One turn sends every row of this set to another row. A few are shown first. Where does it send the rows asked after them?
z107: [-1.20 -2.20  0.31  2.08 -0.07 -1.43 -0.80 -2.07  0.02 -0.87  1.34 -1.97
  1.86  1.32 -2.06  2.76 -0.82  1.60 -2.41 -0.54 -2.27  0.15 -0.96]
z212: [-3.40 -2.71  1.80 -0.07 -1.11  0.48  0.74  1.12 -0.33  2.05  1.64 -2.25
  1.43  0.31 -0.43 -0.05 -1.03 -0.74  0.99  0.11  0.31  0.24 -2.04]
z766: [-0.27 -4.95  1.13  1.09 -1.81 -1.33 -0.16 -1.88 -1.36  1.15  0.36  0.42
  0.30  0.36  0.44  0.75 -0.83 -0.87  1.10  1.90 -1.62  0.24 -3.17]
z738: [ 0.17 -2.75  0.34 -2.50 -0.72 -1.20  0.32 -1.82 -1.13  1.80 -1.80 -0.29
  0.46  1.77  0.24  2.32 -1.39  0.98  0.96  1.98  0.95  0.13 -3.27]
z574: [-1.37 -0.95 -0.04 -1.89  1.34  0.19 -0.64 -0.19 -0.09 -0.53 -0.14 -2.64
  0.99  0.70  0.12 -0.60 -4.44  0.26 -0.79  1.03  0.06  2.75 -0.68]
z19: [-2.21 -1.94  1.42  0.47 -0.62  1.07  0.58  0.97  1.14  1.90  1.49 -2.28
  1.88  0.21  0.48 -0.94 -1.88 -0.26  0.61 -0.46  1.01  0.79 -1.48]
z824: [ 0.57 -3.85  0.57 -2.14 -0.52 -1.42 -0.26 -2.08 -1.44  1.62 -1.90 -1.32
 -0.03  1.19 -0.48  1.42 -2.32  1.22  0.52  2.86  1.00  0.11 -3.25]
z984: [-1.88 -0.99  0.00 -2.46  0.50 -0.03 -0.06  0.09 -0.37  1.26  0.22 -4.08
  0.15  0.30  0.17 -1.58 -2.84  0.87 -1.18  1.07 -0.14  2.54 -2.01]
z886: [-0.63 -0.54  0.78  2.04 -0.18 -2.29 -0.60 -1.53 -0.46 -1.13  0.11 -1.92
  1.95  2.18 -1.64  0.29 -0.99  2.17 -2.55 -1.05 -1.85  0.01 -1.54]
z293: [-1.96 -1.49  1.56  2.16 -0.44 -2.13 -1.26 -1.48 -0.54 -1.06  0.87 -1.96
  2.29  2.20 -2.32  1.06 -0.96  1.52 -1.71 -0.31 -2.83  1.14 -0.64]
z801: [ 0.08 -2.12  1.22  0.11 -0.50 -1.52 -0.97 -2.74 -1.39 -0.30 -1.06 -0.10
 -0.98  2.35 -1.00  1.61 -3.77  3.10 -2.15  2.36  0.37  1.57 -0.95]
z761: [-2.31 -3.41  0.93 -0.67 -1.34  1.58 -0.23  0.98 -0.25  1.75  1.65 -1.68
  0.37  0.26  0.43 -0.37 -2.00 -1.37  0.01 -0.63  0.80 -0.21 -2.16]
z621: [-1.50 -2.64  1.55  0.72 -1.64 -0.08  0.29  0.35 -0.86 -0.39  1.78  0.45
  0.66  2.33  1.08  1.56 -2.23  2.23 -0.99  2.65 -2.74  2.01 -0.73]
z581: [-1.01 -0.78 -0.52  0.49  0.40 -1.72 -1.58 -3.71 -1.39  0.76  0.39 -1.49
 -1.15  1.35 -0.66  1.72 -0.04  1.12 -1.89 -0.68 -0.31 -1.21 -2.37]
z451: [-0.23 -3.00  1.09 -0.60 -0.51 -1.58 -1.05 -2.14 -0.79  0.19 -0.39 -0.71
 -0.43  2.35 -0.55  1.88 -3.99  2.91 -1.79  1.90  1.19  2.56 -0.14]
z826: [-1.64 -1.06  0.71  0.05 -0.48 -1.92 -2.50 -3.45 -1.38  1.95 -0.28 -2.05
 -0.57  2.01 -1.13  1.08  0.61  0.85 -0.90 -0.48  0.42 -0.66 -2.51]
z461: [ 0.08 -2.61  1.78  0.04 -0.65 -1.32 -0.73 -1.70 -1.27 -0.19 -0.65 -0.73
 -0.17  2.57 -0.55  1.09 -3.97  3.76 -1.72  3.09  0.52  1.36 -0.35]
z599: [-0.88 -3.36  2.04  1.98 -1.59 -0.13  0.05 -0.09 -0.82 -0.38  1.85  0.61
  0.54  1.59  1.08  0.33 -2.72  1.64 -0.16  3.03 -2.14  1.50 -0.55]
z742: [-1.23 -2.59  1.78  1.02 -1.01  0.48  0.48  0.40 -0.20 -0.60  1.62  0.70
  0.72  1.34  0.95  1.13 -3.38  1.65 -0.16  3.11 -1.98  1.96 -0.98]
z231: [-0.60 -0.53 -0.41 -0.21 -0.09 -1.03 -2.23 -3.26 -1.46  1.22 -1.32 -1.35
 -0.72  2.21  0.08  1.17  0.59  0.43 -2.40  0.06 -0.19 -0.60 -2.67]
z881: [-1.98 -4.02  0.84  0.25 -1.22  1.69  0.29  0.32  0.57  1.91  1.86 -1.69
  1.58  0.14  0.50 -0.47 -2.82 -0.60  0.46 -0.21  0.13 -0.49 -1.44]
z203: [-0.83 -1.60  0.03  0.89 -0.70 -1.48 -3.01 -3.00  0.10  1.66  0.36 -2.39
  0.08  1.40 -0.42  1.10  1.23  1.01 -1.99 -0.54 -0.42 -0.17 -2.81]
z109: [-0.92 -4.81  0.95  0.83 -2.01 -1.75  0.50 -1.52 -1.76  0.52  0.89  0.97
 -0.18  0.63  0.16  0.79 -1.38 -1.27  0.74  0.25 -1.38  0.82 -2.83]
z128: [-0.84 -1.09  0.13  2.60 -0.25 -1.57 -1.19 -1.37 -0.17 -1.41  0.19 -0.91
  1.49  2.10 -1.86  0.95 -0.68  1.52 -1.97  0.52 -2.97 -0.28 -1.45]
z974: [-0.69 -1.94 -0.76  0.51 -0.63 -0.92 -1.74 -3.44 -0.96  2.12 -0.57 -1.64
 -0.55  1.53  0.26  1.12  0.82  0.78 -2.45  0.65 -0.19 -1.50 -2.56]
z325: [-2.33 -3.18  0.81  0.03 -0.95  1.38  0.64  0.99  0.73  1.63  0.51 -1.81
  1.13 -0.06 -0.83 -0.95 -2.37 -1.33  0.91  0.43  0.59  0.49 -2.01]
z3: [-1.17 -1.35 -0.67 -2.28  1.20  0.29 -0.40 -1.19 -0.69  0.69 -0.03 -3.03
  0.12  0.70  0.58 -1.38 -4.69  0.94 -0.79  1.53 -0.26  1.73 -0.98]
z592: [-0.47 -4.78  1.19  1.69 -2.28 -1.33 -0.31 -2.20 -1.01  0.51  0.33  1.02
  0.09  0.61 -0.58  1.61 -0.96 -0.81 -0.02  1.05 -1.73  0.42 -3.12]
z805: [-0.56 -1.62  0.33  2.73 -0.16 -1.42  0.04 -1.69 -0.25 -0.96 -0.21 -1.40
  2.72  2.06 -1.02  1.16 -1.35  1.82 -2.76  0.45 -2.53 -0.20 -0.43]
z99: [-2.08 -1.05  0.07 -1.67  0.52  0.86 -0.46  0.10 -0.09  0.84 -0.07 -2.87
 -0.62  0.61 -0.23 -1.60 -3.91  0.69 -0.79  2.10  0.31  2.40 -0.79]
z767: [-0.98 -2.00  0.97  2.43 -1.02 -0.61 -0.71 -0.81 -0.02 -1.13  0.13 -1.30
  2.83  2.32 -1.47  1.87 -0.54  1.05 -2.87 -0.39 -2.25  0.27 -0.86]
z398: [-0.68 -1.59 -0.34  0.49 -0.53 -1.18 -2.73 -2.68 -0.39  1.18 -0.59 -1.50
 -0.45  2.17 -1.53  1.67  0.60  1.46 -1.93  0.44  0.00 -1.60 -2.75]
z383: [-1.92 -0.24  0.25 -1.66  1.11  1.18  0.74 -1.17  0.20  1.26 -0.12 -2.66
  0.95  0.46 -0.07 -0.27 -3.59  0.67 -0.10  1.32 -0.32  2.80 -0.60]
z957: [-2.84 -2.69  1.19 -0.91 -1.32  2.23  1.44  0.22 -0.25  2.76  1.32 -2.29
  0.43  0.22 -0.30 -0.19 -1.95 -0.30  0.05 -0.20 -0.11  0.33 -1.87]
z460: [-2.60 -0.18  0.68 -2.07  1.21 -0.43 -0.61 -0.38 -0.60  0.76  0.21 -3.40
  0.41  0.97  0.04 -0.43 -3.04  1.31 -0.28  2.03  0.29  2.85 -0.77]
z521: [-0.17 -3.46  0.64 -2.62 -0.86 -0.35  0.24 -1.33 -1.12  1.86 -1.22 -0.79
 -0.42  0.90  0.02  1.74 -2.35  0.83  0.57  2.71  1.03  0.07 -3.82]

z109 goes to z738
z766 goes to z824
And these:
z826 goes to z460
z383 goes to z107
z742 goes to z592
z574 goes to z767
z398 goes to z99
z805 goes to z881
z886 goes to z19

One turn sends every row of this set to another row. A few are shown first. Where does it send the rows asked after them?
z620: [ 0.65 -1.18 -1.06  1.62  2.57  2.03 -2.95 -2.71 -1.05 -0.42  1.00 -0.71
 -0.31  1.28]
z845: [ 0.22 -0.91 -1.05  1.28  2.63  1.80 -2.97 -2.14 -1.13  0.07  1.03 -1.47
 -0.33  1.34]
z492: [ 1.48  2.04 -2.46  3.33  0.39  1.03 -3.05 -3.47  1.24 -1.43  2.51 -1.52
  0.96  2.71]
z414: [ 1.38  3.86 -1.70  3.35  0.79  1.27 -1.14  0.16 -0.77  0.98 -0.62  1.00
 -0.60  1.05]
z175: [-0.16 -0.21 -0.32  2.34 -0.07  0.17 -2.84  0.10 -0.94  0.12  0.71 -2.71
  0.90  1.99]
z119: [ 1.82  3.03 -0.74  1.21  1.06 -0.42 -1.31 -0.81 -0.07 -0.84  1.48 -0.31
 -1.35 -1.63]
z524: [ 1.71  1.59 -2.65  3.46  0.31  0.68 -2.92 -4.11  1.19 -1.09  2.49 -0.98
  0.65  2.09]
z537: [ 1.65  3.64 -0.77  2.81  0.68  1.58 -0.87  0.05 -0.41  1.22 -0.30  1.00
 -0.96  0.99]
z601: [ 0.75  1.52  0.55  3.53  2.28 -1.29 -1.41 -0.87 -2.77 -1.23  0.96  0.53
  0.15  2.48]
z561: [ 0.42 -0.75 -0.12  2.38 -0.28  0.48 -3.19 -0.49 -0.35  0.25  0.76 -2.98
  0.42  2.01]
z321: [ 1.63  2.39 -0.71  1.76 -1.15  0.16 -3.12 -0.70  0.05 -3.39  1.03  1.29
 -1.60  1.60]
z227: [ 0.41 -1.13 -0.61  1.56  2.33  1.92 -3.21 -2.36 -1.05 -0.29  1.55 -0.80
 -0.28  0.62]
z540: [ 1.50  0.95  1.32  3.75  1.90 -0.36 -1.03 -1.20 -2.29 -0.92  0.79  0.69
  0.31  2.84]
z741: [ 1.11 -1.71 -0.87  1.33  1.89  1.72 -2.42 -2.68 -0.87 -0.25  1.05 -1.00
 -0.53  1.48]
z567: [ 0.85  1.88  0.94  3.42  2.56 -0.57 -1.54 -1.46 -2.39 -1.50  0.67  0.71
 -0.15  2.95]
z985: [ 1.08  3.64 -1.92  2.91  0.81  1.34 -0.63  0.38 -0.61  0.38 -0.86  0.58
 -0.89  0.81]
z466: [ 1.52  2.29 -0.81  1.56 -0.90  0.78 -3.74 -1.00  0.12 -3.66  1.58  0.89
 -1.15  1.80]
z759: [ 1.00  1.17  0.82  3.94  2.43 -0.50 -1.44 -1.13 -2.59 -1.23  0.43  0.60
 -0.17  2.78]
z137: [ 1.77  4.09 -2.03  2.59  1.00  1.25 -1.08  0.31 -0.77  0.47 -0.16  1.01
 -0.51  0.64]
z883: [ 1.55  2.23 -1.47  3.35 -1.46 -0.68 -3.60 -1.22  0.49 -0.01  1.28  0.12
 -3.27  1.65]
z867: [ 1.50  2.90 -0.32  0.80  1.49 -0.41 -0.88 -0.92 -0.25 -0.30  0.96  0.16
 -1.31 -1.25]
z999: [ 1.29  2.40  0.67  1.24  1.43 -1.32 -2.36 -1.88 -1.43  0.97  1.82 -0.36
  1.67  2.44]
z961: [ 1.69  3.11  0.06  0.98  1.31 -1.49 -2.51 -1.27 -1.81  1.04  1.78 -0.33
  1.31  2.34]
z721: [ 2.26  1.97 -2.54  3.34  0.46  0.70 -2.76 -3.87  1.01 -0.75  2.52 -1.66
  0.89  2.04]
z462: [ 1.92  2.23 -2.33  3.57 -1.10 -0.63 -4.25 -1.23  0.06  0.15  1.08 -0.12
 -2.99  1.37]
z404: [ 2.74  2.39 -1.71  1.92  0.08  2.03 -2.25 -1.80  0.96 -1.88 -0.06 -2.57
 -0.45  3.32]
z328: [ 2.05  2.12 -2.04  3.35 -1.02 -0.28 -4.51 -0.70 -0.02 -0.75  1.38 -0.45
 -3.15  1.28]
z923: [ 2.16  2.18 -1.43  1.79  0.83  1.99 -2.25 -1.80  0.49 -2.01  0.08 -3.09
 -0.51  3.39]
z129: [ 1.68  1.61 -2.60  2.79 -0.22  0.76 -2.25 -4.08  1.60 -0.93  2.26 -0.78
  0.38  2.53]
z5: [ 2.01  1.97 -2.31  3.31 -1.61 -0.71 -4.43 -0.86 -0.34 -0.19  1.02 -0.12
 -2.63  1.88]

z540 goes to z741
z524 goes to z462
And these:
z999 goes to z561
z175 goes to z923
z227 goes to z721
z137 goes to z601

